Each path below is one point turned by a fixed rotation once a step. After each direction that follows a path, write how fast that rotation turns it, in degrees a step (0 if it stays still).
Each turn is a multiple of 5 degrees from 10 to 175, or 0.
Each row of a path follows its step; steps can be skipped.
Rotation 1:
step 1: [-18.0  -8.4   1.8   6.9  19.5   5.8  -2.0   1.0 -24.6 -24.8  -8.6  -6.6
   7.9  24.4 -14.9  24.1 -10.7  11.2  -2.3   1.5  -1.3 -31.0 -16.4   9.8
  -7.9  21.9 -28.2 -22.6  -7.9   6.3  11.7  23.6  -4.6 -20.0  -4.1   6.9
 -36.1  12.2   5.4  -1.2   8.9  12.1  -4.3  10.8 -30.4]
step 2: [-18.1  -9.7   3.3   0.5  28.9 -23.6   1.7 -10.7  15.0  -2.6  21.6  -9.3
  -3.7 -19.5 -16.1   8.0   9.3  -2.7  18.1  -5.5 -18.6 -19.4  23.1  -9.2
  19.5  22.5  40.1 -31.9  10.5  16.1 -23.1   4.4  -9.1   0.3   0.9  10.9
   1.2   1.7 -11.3   8.4 -26.0   3.7  11.5  -1.3  14.6]
step 11: [ -0.4  26.0 -20.0  12.8   8.6 -14.6 -17.3  -4.8 -15.9  33.4  10.1  -0.5
   8.7  16.8   2.9 -21.1   3.9 -29.8  -9.8 -29.8  20.3 -22.7  12.0   7.5
  30.4  20.5   7.9  21.3  -2.7  13.4  10.3  -5.2  -2.0 -14.4  21.3  12.2
 -21.3   6.1  10.8  -6.0 -13.0   7.6   1.8   2.1   9.8]
step 14: [ 12.4  18.0 -13.5   6.4   8.0 -23.7 -48.7 -14.4 -27.3  23.4  11.4 -10.0
   4.5  29.0  18.5   0.9  15.2 -23.9  12.0  11.1  15.6  10.7   3.4  -0.4
  21.0  19.7  11.8 -11.3 -20.6  21.8  -2.6   1.7  -1.0  -8.5 -11.5  -8.7
  -8.5   0.5  -4.3   6.7  11.3 -23.2  -5.3   3.6  10.1]
step 18: [ 14.2   7.7 -27.6 -11.3  -4.6  -2.8   3.7   7.0   6.4  -4.0 -47.7   0.6
  -1.0  17.5  28.8 -12.1  -0.6  -0.9  45.0   0.4  -2.0 -28.1  -5.8   1.6
   6.4  -8.1 -12.0  -5.0  -9.1  -3.6  16.7   3.0 -21.6  -1.2 -21.1 -18.3
  -4.4  -4.3  25.1  -0.4   7.1 -19.6  -3.4  10.3  12.6]
step 19: [-19.8   7.4 -15.7  -3.7  30.2  -0.9  -6.7   7.0  19.2 -11.6  -6.2  -2.7
   4.4   6.0   7.9  22.2  24.8  17.1  -2.1   9.8  26.5   4.5  -3.5  10.1
 -12.7 -11.2  -2.3  -9.2  -0.6  40.5   1.4 -35.4 -14.5  -8.2   8.7  34.3
  -9.8   2.3   4.3  13.4  17.2  28.2  10.0   4.3   0.2]
step 23: [ 21.5  26.2  -6.3   4.3  10.3  15.6 -15.8 -20.2   9.8  -3.3   0.8   4.8
  16.1 -19.9   3.7   0.0  13.5  10.7 -14.1  28.9  -4.1 -34.6  -7.2 -25.0
  -1.2  10.3  20.6   2.7   2.2  26.5   0.3  -9.2   5.5 -14.5  -4.3 -24.5
 -18.6  20.0  13.4 -26.0  19.2  21.6  -1.5 -19.0  -4.9]
[  3.9  -1.4   3.9   8.2  -4.2  -6.6  -1.9   3.3  -3.5   4.0  -2.9   1.8
  -7.3 -12.9  -1.0   7.8   5.1  -7.2  -8.6  13.3   1.6   0.9  -4.0   0.1
  -0.7  -5.6  -1.9   2.3  -3.8   3.4  -0.3   0.9  -1.4   3.2   5.8  -1.5
  -4.5  -0.6   4.4  -3.4   1.5  -1.7   0.4  -5.7  -9.7]	110
[-2.6  0.8  2.4 -3.4 -9.7  9.9 -9.5 -4.1  1.8 -3.3 -7.3 -1.4 -1.1 -7.2
 -4.2 -2.7 -3.4  2.8 -5.1  6.4  6.6  4.0  3.4 -6.5 -5.6  1.0  6.4 -0.9
  3.7  2.1 -4.1 -3.5  1.9 -7.1  3.2  3.2  8.6 -4.1  4.0  3.2  3.2  6.6
  4.4  9.3  0.2]	110
[ -6.6  -4.4   5.3  -3.6   4.3  -2.6  -4.1   2.1   4.4  -3.3   5.5  -1.7
  -2.7  -4.7  -6.1   5.7  -4.7   9.2   1.3   7.5  -0.3  -2.6   0.1   0.0
   2.3  -5.5   9.5   6.3   6.9  -5.2  -2.1  -0.2   4.8  -6.2 -10.5   4.9
  -7.2   3.0  -3.5  -6.4   1.3   0.9  -6.5  -7.4   2.9]	100
[ -7.7  -4.2   2.3   3.1  -2.0  -5.8   3.7   6.0   4.0   9.5  -1.6   2.8
  -1.9   6.1  -5.3   1.2  -4.5  -2.2  -3.6   3.6  -2.7   0.6   8.1   3.2
  -1.5  14.9  -1.4  -7.4  -2.7  -4.9  -1.5  -0.7   5.3  -8.3   3.0  -1.6
  -5.1 -13.0   2.1  -3.1  -2.2  -0.4  -0.5   0.5   1.9]	10
[  0.3   4.9   5.8  -4.6   6.5   2.7  -0.5  -2.2  -2.4   3.9  -4.5  -3.0
  -1.3   1.1  -5.3   8.0  -0.6 -16.0   2.8  -8.2   7.1  -1.0   1.2  -7.7
   4.5  -4.1   3.7  -0.8  -3.1  -9.5   1.3   0.4  -4.6  -8.1  -0.3   4.7
  -0.2  -3.6  -1.5   9.1  -1.6   0.0  -4.3  -4.5  -4.7]	10
[  3.7   4.2   5.7  -5.8   5.0   2.3   8.1  -0.9  -3.9   0.2  -7.5   3.7
  -7.5   1.7   4.1   6.0 -10.7   1.4   3.5  -3.2   2.5  -3.2   1.9   0.2
   6.7   2.1  -2.8   5.1   4.0  11.2  -6.4   3.1   1.5   1.1   5.1   4.8
  -0.5  -4.0   3.6  -8.9  11.5  -1.9   3.0  -0.3   3.1]	60
[ -0.9  -3.0   2.5   1.7 -11.2  -3.7  -5.5  -1.5  -0.5  -5.5  -1.9   2.0
   2.8  -7.5  -0.6   2.7  -3.8  -5.2   6.3  -4.0   4.5  -8.8  -3.8  -1.4
   8.3  13.6  -1.8   7.3  -3.5   6.0  -4.7  -6.5   1.0   0.8  -5.1  -3.4
  -2.3   2.3  -6.5   2.2  -8.7  -5.2   1.5   0.8   2.3]	115
[  1.4   4.5  -7.6  -7.5  -2.3  -3.5   5.1   7.1   6.0  -5.2  -2.0  -8.5
   2.7  -5.6  -6.8   5.7  -6.7  -2.8   2.1   3.9  -1.1  -0.8   5.0   4.0
  -3.4  -0.3 -14.0  -1.7   2.6  -2.0  -4.1   3.2   0.2   3.2  -3.8   3.5
  -1.5   5.2   4.7   5.3   0.7  -1.3  -7.9   9.5  -4.8]	125
